Rotation paths and how fast each direction turns (deg/step):
Each turn is a multiple of 5 degrees from 10 to 175, or 0.
Each row of a path follows its step; steps can be skipped.

step 0: [ -2.6  -2.0  -7.2  17.1   3.4  -7.1   3.4 -26.9  -9.4  14.4  -6.0  -0.5
  -4.8  -9.6   7.2  35.1  -6.0  14.9 -11.9  -5.8  11.8 -14.0 -31.1  28.4
  -4.0  15.3  -6.9  10.5 -30.0 -18.1  15.4  23.7  10.1   7.3  -4.6  26.8
   8.5 -22.1   2.8  22.3  15.5  -2.4   9.9   8.6]
step 1: [-31.5   8.7  -9.6 -13.7  17.0  -2.3  -3.0   6.9 -23.8   9.9  32.2   2.1
  -1.2  -6.5  11.8  -3.5 -18.1  -5.5 -10.9  -3.0  -1.7   3.8  -3.8 -20.3
   4.1  -2.1 -19.9   4.6 -10.7   4.2   6.0 -13.1  29.7  -2.5 -22.6  26.8
  -4.4 -37.9  19.8  24.7  14.0  -9.9  -5.3  -7.0]
step 3: [-27.9  24.5  -3.0   6.2  15.7  -2.8   7.1 -23.8   6.1  26.5   2.3   0.7
  -0.9 -14.9  -6.3  19.2  16.5  -3.0   5.2  14.0   0.7   8.8 -14.0  -4.3
 -11.5 -11.1 -19.5  21.5  -3.0 -21.8  -6.5  21.6  -3.8  -4.7  15.3 -11.6
  -1.4 -16.6   8.5 -16.9  17.5 -31.5   9.8  35.7]
step 4: [-27.6   6.6 -14.2   6.3  15.4   4.1  32.0  -8.1  -6.9  33.1  11.7  -1.1
  -6.3   5.3  17.1 -16.4 -21.3  17.9  -2.2 -12.4 -17.9  -1.9  14.7  19.0
 -18.0  -2.9  -8.4  19.6   9.1 -16.2  -1.2  -0.6  -6.3  -4.5 -21.3 -28.1
 -21.9 -14.8  12.6   9.2  13.1 -12.4 -18.9 -13.1]
step 5: [-22.7  -2.2  -2.2   5.0  -2.0  15.6 -22.0  16.6  16.6  -6.0 -15.0  13.2
   8.3  -6.9   9.3  -7.2 -36.8   1.6  -1.2  26.4 -27.9 -13.4 -15.3  21.0
 -13.2   5.9   0.5  -1.5  14.6 -21.2 -16.6  14.7  13.2  -4.3 -31.5  -2.9
 -11.3 -21.8  -1.0 -20.3  -6.4  -2.1 -14.3  16.4]
step 6: [  7.7   5.5  13.1 -21.2   3.1  -2.7  -9.9 -19.0   4.4  21.2   7.6   6.5
 -12.2 -11.0  10.3  17.0  22.5  16.7  -9.0   7.0 -17.5 -28.9 -15.3  28.2
 -15.8   6.6 -12.6 -10.3 -12.2 -21.3   2.5 -18.1  -4.7   0.2 -18.9   7.9
  -5.4 -10.1  -2.8  -5.6  15.7   4.6  -8.2  47.6]
step 7: [ -0.2  16.7 -12.2 -15.1  -3.6  -3.7 -15.3  -7.4 -25.5  15.3  15.5   0.7
  -3.7  11.6   1.0 -31.4   2.4  12.9 -25.4 -12.5  22.5 -18.3 -21.6   5.7
  15.5   7.1 -21.4   2.1   1.2   0.3  -7.4  -5.6   7.4  -9.9 -19.4 -14.2
 -40.4 -31.7 -11.4  -0.3  10.7 -14.5  -2.9   2.4]
step 8: [-12.5  12.9 -17.7 -19.8  -2.7   4.9 -12.9   8.3   1.5  15.3  -7.3  -7.6
   8.9  18.9  21.3  13.7 -15.8 -11.8 -34.0  -9.0  28.3 -13.2  -7.2  32.5
 -14.3   7.5  -3.1  -3.7  10.9  -6.3  -7.2  38.0  19.1   7.0 -20.5  21.4
   7.3   4.8  -8.6 -17.1   1.8 -10.2  -3.9  -5.0]
step 9: [  9.2  17.0 -22.1   6.7  32.7 -11.2   3.8 -17.3 -29.4  10.4  -7.5  -3.3
   1.3  -4.2  22.1  28.8  17.0  -2.2 -20.1  21.9 -13.5   6.3 -18.3  -4.2
  -0.5  -3.3 -25.9  16.9   0.4 -18.6  -9.0  14.8  17.0 -13.8 -12.9  32.1
   5.4  -8.0   0.2   2.7  -0.9   8.8   0.4  17.1]
step 10: [  6.2   9.3   3.0 -18.8  -1.1 -19.3  30.9   9.1 -12.8  30.5  13.3  10.2
   3.2   6.7  15.7  11.2 -15.2  -7.3   7.8  -6.2  -9.8  12.3  -9.5 -11.7
   3.0 -15.9 -10.2  26.8   4.9  19.2   1.1   2.8  23.5  14.8 -28.9   3.7
 -34.0 -21.5  -8.1   3.5  24.7   1.9 -15.0   2.1]
step 11: [-11.7  14.1   9.2  18.8   2.6  21.6   2.2  -1.2  22.5  -1.7  -4.5  21.1
  -4.0   3.1  24.2  16.9 -32.3  10.2   5.5   8.0  22.0   0.4 -32.4  -2.9
   3.1  11.2  -9.3  17.6 -11.2  -2.8  -6.7  35.8   3.2  23.7  -7.7  -5.1
   7.3 -26.3 -10.3 -16.8  25.0  -3.2  -9.8   2.7]
[ 0.8  4.1  0.6 -7.5  3.0 -2.5  1.9 -1.9  4.1 -2.8  9.6  0.8  2.3  3.8
  3.3 -3.5 -2.2 13.7 -5.5  0.9 -5.6  3.0  2.1 -0.3 -4.8 -0.2 -4.2  0.1
 -4.7  3.6 -1.4 -3.0 -1.2  9.3  2.7  4.8  8.8  6.2  3.8 -9.3  1.8 -3.8
 -2.2 -3.2]
155
[-4.1  1.1  0.7  4.5 -6.7  2.3 -3.8 -2.4  2.4 -4.5  2.0  3.9 -1.7 -2.4
  3.4  6.6  5.3  0.2 -1.8  1.9 -1.6  5.0 -5.7  4.1 -9.2  7.3  5.0  1.2
  6.5  5.5  4.5  7.1 -4.3 -0.3 -1.8  1.5 10.9 -0.3 -6.7 -1.1 -0.7 -1.5
  9.7  7.5]
125
[  1.9   0.7  -6.0  -7.9   8.3  -3.7  -3.6  -2.5   7.3  -0.7   2.4  -1.7
   2.8   4.5  -3.0  -3.2   1.8   4.1  -4.1  -0.5  -3.2  -4.1   1.6   8.9
   0.2  -1.6   1.0 -10.2   7.1  -0.3  -2.1   0.9  -5.5  -4.3  -1.7  -7.6
  -4.3  -3.5  -7.6  -1.4  -9.0   6.3   0.4   6.0]
35
[-0.7 -0.4  2.2 -4.7 -6.4  1.0 -1.5  8.3 -4.4  0.6 -0.2 -3.2 -4.8  3.6
 -6.1 -1.0  1.1  6.3 -4.5 -4.2 -0.1 -5.7 -2.6 -5.5 -1.9  3.0 -3.1 -4.3
 -2.0 -4.7 -9.9  4.1  1.7  8.4 -0.3 -0.3  4.2 -0.1  2.1 14.7 -5.6 -0.9
  5.0  6.1]
55
[ -5.3   0.5 -10.1  -6.3   2.2   9.5   2.9   4.2  -3.7  -3.1   5.2   7.7
  -2.5   4.2   2.0  -6.6  -3.5  -6.2   5.5   1.5   7.5   2.4  -2.7   8.5
   2.5   0.0   0.0   0.2  -3.7   4.7   0.2  -0.5  -4.6   3.5  -3.4  -6.3
   8.2  -3.6   0.8   6.5   1.2  -0.6  -3.3  -5.0]
110
[ -1.4   3.7  -1.2   4.9   4.1   8.0  -3.4  10.4   4.6  -0.5  -7.9  -1.6
   1.3  -4.4  -0.2  -1.7 -12.8  -5.5 -11.6  -4.9   2.5  -3.5  -0.5  -3.4
  -0.1  -2.5  -0.3   0.6   1.8   3.9   2.3  -1.8  -7.1   7.3  -0.1   1.4
  -0.1   4.7  -1.5  -5.6   1.1   5.0   0.4   5.0]
120

step 0: [ -8.6 -18.0   1.9   8.0   1.2  11.6  -0.9 -28.7  12.1  30.0 -26.5  18.5
  -3.0  27.9  24.5   4.1  -9.9  -6.6   6.2 -11.8   8.1 -12.1   5.6   4.1
 -17.6 -26.0  -1.6   7.3  10.7   9.5 -23.9   4.3  11.4   6.3   3.0   2.6
   6.1  -4.2  15.4 -21.8 -16.2  14.2   1.2  16.2]
step 1: [-32.9  -1.9   7.4  14.6  12.4   6.3 -20.3  -7.0  24.6  -4.9   4.9  -2.5
   1.1   0.8  19.3   9.7  10.6  16.2  11.8 -18.1 -23.8  -9.1 -15.3  -0.5
   1.3 -30.3  -9.5   6.3  26.0  13.8  -2.7  -6.1   0.1   2.6  18.5   1.3
   7.1   6.2 -26.8  -1.8 -16.0  22.8  10.8  10.1]
step 2: [ -4.2  18.4 -26.8  17.1   1.1  -1.7  -3.8  17.4  10.4   4.6  36.4 -11.1
  10.2   1.8  10.3  -5.9  -7.3  -7.0   2.5 -24.7 -33.8   8.4 -15.0  12.4
 -14.7  -3.9   6.5 -11.1  21.0 -12.8  -4.6   6.7  11.4 -10.4  -1.0  17.9
  12.6   4.0 -18.0 -12.2   4.5 -13.3  18.7  20.3]
step 3: [ 30.9  17.2  -4.6  17.1  15.6   0.6 -10.3   0.1  -8.3  -5.5  -1.2   2.8
   7.5  26.0 -15.0 -28.9  11.3  14.6   2.2 -49.6   6.8   5.7   4.6   6.5
 -20.4 -11.2   7.5  -5.4   8.1 -15.5  -2.1  -6.8  -6.0  11.6 -20.4  -0.2
   5.7   6.0  -3.5  -5.5   7.6 -18.2   5.8  12.5]
step 4: [ 17.3   0.5  -6.4  29.2  15.5  21.9 -24.5  -4.6   5.5  -7.5 -13.4  10.1
   3.3   4.3   0.8 -15.2  11.8  15.5   7.2   1.5   1.4  -6.3 -12.6   5.0
 -29.0 -15.5  -9.4  -2.3 -19.8  11.4  22.1  -1.2 -28.3 -13.4   8.1 -16.4
   0.0 -19.7  14.7  14.7  -3.9 -26.4   9.9   6.3]
step 5: [  3.8 -21.6  -8.2  -2.0   0.2   1.5 -10.8 -34.7  -6.0  -1.3   6.5  -0.1
 -15.9  -0.5   2.3   2.1 -13.3  36.6   3.0  26.6  -1.0  12.9 -18.5  13.8
  -8.3   4.2   3.3 -11.3  17.5   9.0   8.6   5.8 -17.4 -11.3  20.6   4.1
  10.6  -3.0   5.6 -16.1  -9.1 -40.4   2.7  12.8]
step 6: [ -7.1 -16.9 -12.6   6.7   7.3 -10.6   8.4 -50.3  31.0  -3.1   7.2 -11.3
 -14.6   3.6 -10.8 -14.4   9.1  11.3 -10.1 -14.3   9.7  17.8  -2.8  -7.6
 -12.2  23.5  17.9   7.8  11.6  -5.0   2.6  13.5  -3.5  -7.3  16.8  24.2
 -13.4 -13.5  -1.4 -15.7  -1.8   7.9  -9.1  -2.0]
step 7: [  5.9   7.3 -11.0   7.8  -9.4  -0.2   3.1   1.7  23.2  -7.0  -3.9  15.8
 -17.7  31.1  16.6  10.6  20.9 -10.1  15.8 -19.1  -9.8   4.6   6.3  -5.1
 -11.7   5.1  11.7   0.0   2.8  -0.3 -16.9  13.1 -10.7   0.3  24.8  11.2
  -8.1 -21.1  25.0 -28.6 -20.7  17.0   9.2 -22.2]
step 8: [-22.4   2.1  13.9   1.7 -10.9  -8.9 -29.6   7.5 -11.0  -2.5  16.5   3.6
 -14.1  22.3  20.1  13.5  27.1  -5.3   3.3 -10.1  -9.8  -7.6  10.6  10.1
 -21.4 -15.7   4.9  -6.3  32.2  32.0  -8.0 -20.2  -9.5  -1.3   2.0  -0.7
 -17.5  -8.8   2.0 -18.6  11.7  -2.6   0.3  -5.5]
step 9: [ -1.6  -6.1   2.4   9.5  -4.2   9.7 -17.4  -5.7  11.5  12.6  14.4 -33.6
 -21.5   6.6   9.6 -27.2  -3.4 -26.9  -8.1 -13.9 -12.6 -26.5  -3.0  -1.9
   1.7 -12.6  -5.3 -23.6  16.0  20.3  -9.4   2.4  -4.1 -15.8 -16.8   4.7
 -12.3   2.2  -2.0 -10.3   7.7  -8.1  12.2  31.5]
step 11: [ 15.9 -12.9 -17.3  22.0  10.0   2.1   4.7   7.0 -29.0  -6.7  13.2   1.3
 -12.2   1.4 -13.8   4.9  27.0   9.4   6.8  -7.3 -18.0   4.6 -31.0   7.9
 -34.5  -6.1  -5.6  28.6 -19.1  10.6   6.0  10.0   8.5 -10.4  -4.1  22.9
 -11.7  -2.2   2.4  11.8  -1.2 -15.1   3.3   2.2]
[ -3.0   0.6   8.9   5.1  -4.0   3.7  -8.7  -2.0 -10.4   2.2   1.6   4.0
   1.2   9.8   3.2   2.2  -0.5  -7.2   2.9   2.7   4.9   0.9   2.1  -7.0
  -0.7  -1.4   4.4   0.7  -3.0   0.8   9.3   1.5  -4.4   4.6  -2.8  -5.3
   4.3  -5.5   5.2  -0.2   2.6   1.6  -1.9   9.0]
85
[10.7 -3.4 -1.5  3.8  3.2 -1.2  4.4  4.1  0.0  1.1 -4.0 -1.1 -1.7  3.3
 -2.3  2.9 -5.5 -2.7  7.8 -0.6 -1.8 -4.8  6.0 -5.0 -5.0  9.8 13.1  8.0
  7.9 -4.0  0.6 -2.3 -2.4 -5.5  0.1  1.0  1.5  0.8 -5.6  4.9  2.3  3.7
  2.1  0.6]
95
[ -6.3  -7.8   0.2  -4.7   8.8  -2.7  -1.5  -3.8   5.7  -1.9   2.3   3.4
  -4.5   3.7   3.6  -3.2   1.8  -3.1  -1.4   4.6  -9.0  -2.1  -1.7   5.5
   8.0   3.5   4.2  -1.6  -1.6  -4.8   0.8 -10.9  -2.3   0.2   2.0  -2.3
   2.0   6.6   6.1   7.6   1.8  -1.0   1.7   9.4]
90
[ 0.7 -4.7 -7.6  3.6 -4.5 -3.3  0.3  0.7  2.7  7.6  2.0  8.8 -8.0  2.5
  0.2 -0.6 -0.4  5.3 -0.3  0.6  9.0  9.9  0.4 -2.8  8.0 -5.7  2.4  1.6
 -3.2  8.3  4.1 -3.1  2.8 -7.8 -2.4  5.9  4.6  2.1 -1.4  5.2 -1.0  4.9
  4.5 -1.5]
60
[ -1.2   1.1   0.7   1.3   1.5  -8.8 -10.1   1.6   7.9   3.6  -1.8  -1.3
  -4.9   2.6   5.7   6.3  -2.9  -2.0   8.4  -0.3  -4.7   5.0  -0.1  -2.0
  -1.4   3.4  -8.3  -8.0   1.4  -4.0  -4.9  -3.5   1.9   5.8  -7.1   3.6
   1.6  -6.5  -5.1  -0.3   3.6   7.7  -4.1  -3.1]
55
[ -5.7   1.3  -6.2   2.1   0.6  -3.2  -7.1   4.6  -7.5   1.8  13.3   0.5
  -3.5   0.2   1.4   9.7  -0.6  -0.1   2.7   3.9   0.3  -2.5  -3.1   1.2
  -1.9   2.2  -1.2   2.4   6.4  -0.6  -0.8   2.1   4.2  -2.1   6.6  -5.3
   0.5   1.4   0.2   9.2  -4.4 -10.2  -3.1  -7.7]
115
[ -0.3  -0.2   1.2  -2.9  -3.5   1.0   8.1   4.3   3.1   0.8   2.2   6.1
  -0.3   3.8   0.5   7.4  -7.3  -0.6   5.3   2.6   7.5  -3.5   3.3   4.9
  -5.8   1.3   1.1  -8.7  -2.0  -1.3   1.2  -6.9   1.2   7.1   0.1   6.2
   5.6   6.8   1.3 -10.1  -5.1  -9.2   3.3   1.4]
145

step 0: [ 11.2 -21.9   0.1  14.5   1.8   7.8 -31.3  -9.2   5.6 -10.8 -12.7  -6.1
  -8.6 -36.2   0.2   0.9  13.3  16.3   2.1  18.5   5.5  -4.8  -4.3   4.8
  -3.3 -14.9  20.3  -4.9   5.6  39.1   6.0   8.7  -3.6  -9.3  -7.0   5.6
  -1.6 -12.9 -33.7 -25.4  -4.7 -11.4 -14.2  -4.0]
step 1: [ 21.1  -1.5  26.0   5.7   1.3   5.9  14.6 -16.8  -2.8   9.7  -0.1   9.3
  -9.2  -8.5  39.7  -6.6 -14.6  10.1 -33.1  12.5  17.5 -31.4  -7.3  -6.6
 -10.1  -5.9  -1.0  -2.1  -5.4  13.3   6.2   5.1  -1.0  14.4  13.3 -12.8
  11.1   4.3 -17.7  34.1  -5.8  -8.3  13.6   2.6]
step 2: [ -4.7  -4.9 -15.4  26.0  12.5  -9.6  18.6 -10.6 -10.0   3.7   5.4 -10.3
   2.3  13.8 -28.7   0.2  -9.6   6.9   1.6 -10.4  28.2 -11.9  -0.2  -1.4
   8.6 -10.0  -2.4 -10.6  30.2  10.3 -14.9   0.0  32.7 -19.6   6.2  -6.7
  -3.9  -1.2   8.9  29.9  -7.7 -30.8  14.7  -6.4]
step 3: [ -2.3  -7.0  -6.5 -13.5  -7.2  -6.8  14.7 -21.2 -10.8 -12.1  -0.9   9.6
 -12.2  -5.3 -11.6  -1.4  -2.8 -10.5  -9.0   3.9  -4.5  15.9  19.8  16.3
 -10.5 -25.4  22.5 -31.0  -1.3  21.4  14.7 -18.5  14.2 -15.8  23.1  -4.6
   8.2 -28.7  -1.2 -30.2  -9.3  -1.6  -1.7 -20.1]
step 4: [ 27.3   3.5  -6.9  10.0  -5.6 -20.9  11.4   8.2  -0.8   6.0  12.5   2.1
   5.4   1.1  41.8   4.2 -24.0 -15.2  -5.7   0.1 -25.1  -2.3 -17.0 -28.4
  -1.6 -20.5   8.3 -20.8 -20.6   0.3   3.3 -22.3  -3.2 -16.1   5.7  11.4
  10.2  -8.9  -1.7  14.8   2.9  -7.4 -17.1  17.3]
step 5: [-12.1  -7.0 -24.7  28.6  13.3  -8.1 -29.4  -0.6  17.6   1.1   9.4 -37.2
  -5.5  -0.5  -2.2  -9.5 -12.6  -6.2  19.5 -16.1   1.4  -8.4 -14.0  -5.3
 -18.2  12.8  19.9 -29.9   5.3   5.0 -27.1  13.2  -5.7   4.9  14.4   1.5
  10.2   5.7  -4.5   8.4 -17.3 -10.4  -1.3  -0.1]
step 6: [-10.9 -30.0  -1.4 -12.2   5.3  29.6  18.4  -5.0 -12.9 -11.4  -8.6 -23.2
 -13.4 -11.1  11.9 -10.3  10.2 -22.4   9.3  -4.9  -4.4 -14.6   4.8  -7.5
  -3.4 -23.3   8.8  -5.7  11.5  19.1   8.5   2.6 -20.4   5.4  14.4 -14.5
  19.0  -2.3  -5.4  -1.3  -8.8  31.2  26.7 -14.9]
step 8: [-15.5   7.9 -12.2  35.8   8.6 -15.9 -20.4 -26.2  -9.9  18.6 -11.9  10.2
 -18.3  -6.9 -12.8  22.2 -17.7   1.4 -21.4  -2.5 -17.9 -11.5  -5.3   8.5
  -9.9  12.5  20.5 -11.9  18.0   6.3  -2.2  15.7  21.3   3.4  18.2  -1.1
  -5.3  -0.8  -3.4 -17.3  12.3  17.6  10.0   7.8]
step 9: [  1.1  -0.4  -5.4  12.2 -12.8  -8.6  26.9  -6.5 -34.8 -15.6 -11.1  -8.0
   3.0   1.0  36.8 -18.3 -20.2  11.5   5.7  20.1   1.8   8.5  -6.5  -5.0
   3.1  -2.9  17.1  -8.5  30.1 -18.0   1.8   3.5   0.8  -4.9  -0.4  -8.3
   3.5 -13.1  -6.7   3.4  11.7  33.9  -1.4 -23.3]
step 10: [  1.2  23.0  -2.2   0.5  24.4 -21.4  11.2   5.3  11.3 -29.4 -13.9  -3.4
   8.4   4.1  11.7  -0.4 -20.2  15.6   2.2  -5.4   9.8  34.2  -7.1 -19.6
  -2.1 -18.5  12.9   0.6   7.4   9.0  -9.7  17.8 -13.6  -8.2   3.1  20.6
  20.6  11.9  21.4  -6.0  -7.7 -26.0  19.9   1.7]
step 11: [  8.4  20.3   9.7  22.0  -7.9  11.3 -20.4   2.7 -20.5 -15.3 -10.5  -9.3
 -11.6  -1.9 -11.7  12.1  12.2 -22.7  -4.4  -3.3   3.6 -18.6   5.4  -4.9
  -9.6 -11.4   8.1  -5.8 -13.6  -4.9  -1.7  26.8   1.4 -35.7  21.6   3.2
  23.2   0.0  -1.9 -27.1 -18.6  10.3  10.8  22.0]
[ -1.7  -3.7  -5.5   5.0  13.9  -4.1   2.4  -6.1   0.4  -3.0  -3.4  -0.8
  -7.2   0.6  -5.5  -6.9  -2.2   1.1   2.8  -0.8   2.5  -4.3  -0.4   1.1
   5.2   5.3  -7.1  -4.8 -10.5  -6.2   0.4   2.7   3.2  -2.3  -5.3   0.5
   1.8  -2.6  -0.6  -3.7   1.6  -0.6   2.2  10.2]
125
[-4.7  7.1 -0.3  2.4  5.5 -6.9 -5.6 -2.9  0.5 -3.0  3.3  1.6  2.0 -9.4
 -7.5  3.2  7.7  2.9  2.3 -9.4 -3.8  3.6  0.6 -2.5 -0.2  2.0 -1.4 -5.8
  9.9  7.0 -6.1  2.2 -0.4  1.2 -6.0 -2.5  2.6  3.9  2.5  0.6  0.8 -8.7
 -5.4  1.1]
135
[  3.7   0.4  -5.2   3.2  -9.3  -1.4  -0.8  -4.7   6.0   3.1   0.1   5.3
  -6.7   2.1  -4.9   5.1   0.8  -2.1  -2.7   1.7 -11.6  -3.3   3.8   0.3
   1.1  -5.1   3.0  -5.6   2.0  -4.9   7.4   0.7  -2.4  -2.8  -5.1   6.3
  -8.4  -3.6  -1.1  -4.5   7.1  -0.7  -8.7   2.9]
85
[  1.2  -3.8  -5.7  -2.2   2.4   3.8  -0.3   3.0  -4.8  -7.2   1.2  -1.5
  -1.0  -0.7  -4.3  -8.7  -3.3  -2.2   0.0  -0.3  -1.9   5.9   5.0  -1.4
   5.4  -6.2  -2.6  -0.2   3.6   3.4  -2.8  -0.6  -1.4   5.9 -10.8   2.1
  -5.0 -10.3  -0.9  -3.5   1.0   1.3   5.4 -14.3]
110
[ 1.1  5.1  4.0 -1.1  2.3 -9.4 -5.5 -1.4  2.3  4.7 -6.1  0.4  5.9  5.8
 -5.0 -3.1  2.2 -2.1  1.4  2.6 -3.6  6.7 -4.1  0.7 -1.8 -8.6 -2.2 -6.8
 -6.7 -6.1  0.0  3.0 -2.9 -9.0 -0.3 -2.9  5.6 -3.8  3.0  6.9 -4.1  4.9
 -1.6 -9.2]
55
